Here are some points, each followed by its number:
[-34 -31 -33 -30 -19   2 -25 -32 -30 -33 -29 -10  -6 -35 -30 -16 -32] 0
[ 13 -31 -22 -30 -30 -25 -14   4 -30  -4 -21 -32 -30  21 -27 -31   7] 1
[-34  70 -33 -23  47 -25 -28 -32  83 -33  93  69 -17 -35  84  38 -32] 2
[-34  38  20 -30  68  17 114  42  49 -33  74  14  92 -35 -20  -3   3] 3
[-11 -31 -21 -23 -30 -25 -28  19 -30 -33 -29 -32 -30  10 -30 -31   9] 4
[ 30 -18  65 127 -30  -1 -23  51  -4 -22 -29 -32 -30  23 -30  77 -11] 5
[-34 -31 -33 -30 -16 -15 -28 -32 -30  26  -1  17   9 -35  -7 -31 -32] 6
[ 12 -31  10  66 -30 -25  -7   9  25  24 -29 -32 -30  30 -30  45  36] 7
[ 28 -31   1 -20 -24 -25  -7  -6 -30  25 -29 -32 -26  29 -30 -31  32] 8
[ 42 -31   9 -25 -30 -25 -24 -32 -26  49 -29 -32  -6  39  30 -31  17] 9
[ 48 -31  18  35 -30 -25  -6 -31  24  61 -29 -32  30  44  29   4  27] 10
[-34  53  18 -10  34  59 106  62  63 -33  55  20 104 -35 -30  63  25] 11
[  5 -31 -33 -30   0 -25 -28 -30 -30  13   3 -32 -27  23 -12 -31  67] 12
[-34  49 -23  40  18 -25 -28   0 -21  54 -29  -8  33 -35 -18 -18 -32] 13
[  8  35 -33  -8  42 119 -18  57 -30 -11 -29  43   9 -35 -30 -31 -32] 14
[ 66 -31 -33 -30  68 -24 -16 -32 -30 -33  18 -32  53 -35 -30 -31 -13] 15
New points follow, each followed by the numbers of its three nearest points above by angle, seen from the average point of the numbered points, nearest first.
[-34  58  12  21 -13 -25 -28 -32 -30  21 -29 -32  96 -35 -30 -25 -32] 13 6 0
[-34   0  16 -30 -30 -25 -28 -32 -25 -16 106  62 -30 -35  59 -31 -32] 2 6 0
[ 57 -31  82  54 -30 -25 -28  -8   5  -2 -29 -32 -15  43 -30  26  -3] 5 7 10
[-34 -31  48   6  19 -10 -28   2  69  35  64 -32 -30 -35  68  52  30] 2 7 10
[ -6  59 -33 -21  57  82 -28  32 -30 -33   2  48  18 -35 -30   6   2] 14 11 3
[ 73 -31 -33 -30  51 -23   5 -18 -30 -33 -29  35 -28  27  84  43 -32] 2 9 15
[ 39 -31  23  45 -30 -25 -21   0   9  25 -29 -32  -2  39 -30  48  61] 7 10 5
[-34  28  -3 -30  -3  -5 -28 -32  47 -10  66  74 -30 -35  98 -15 -32] 2 6 3
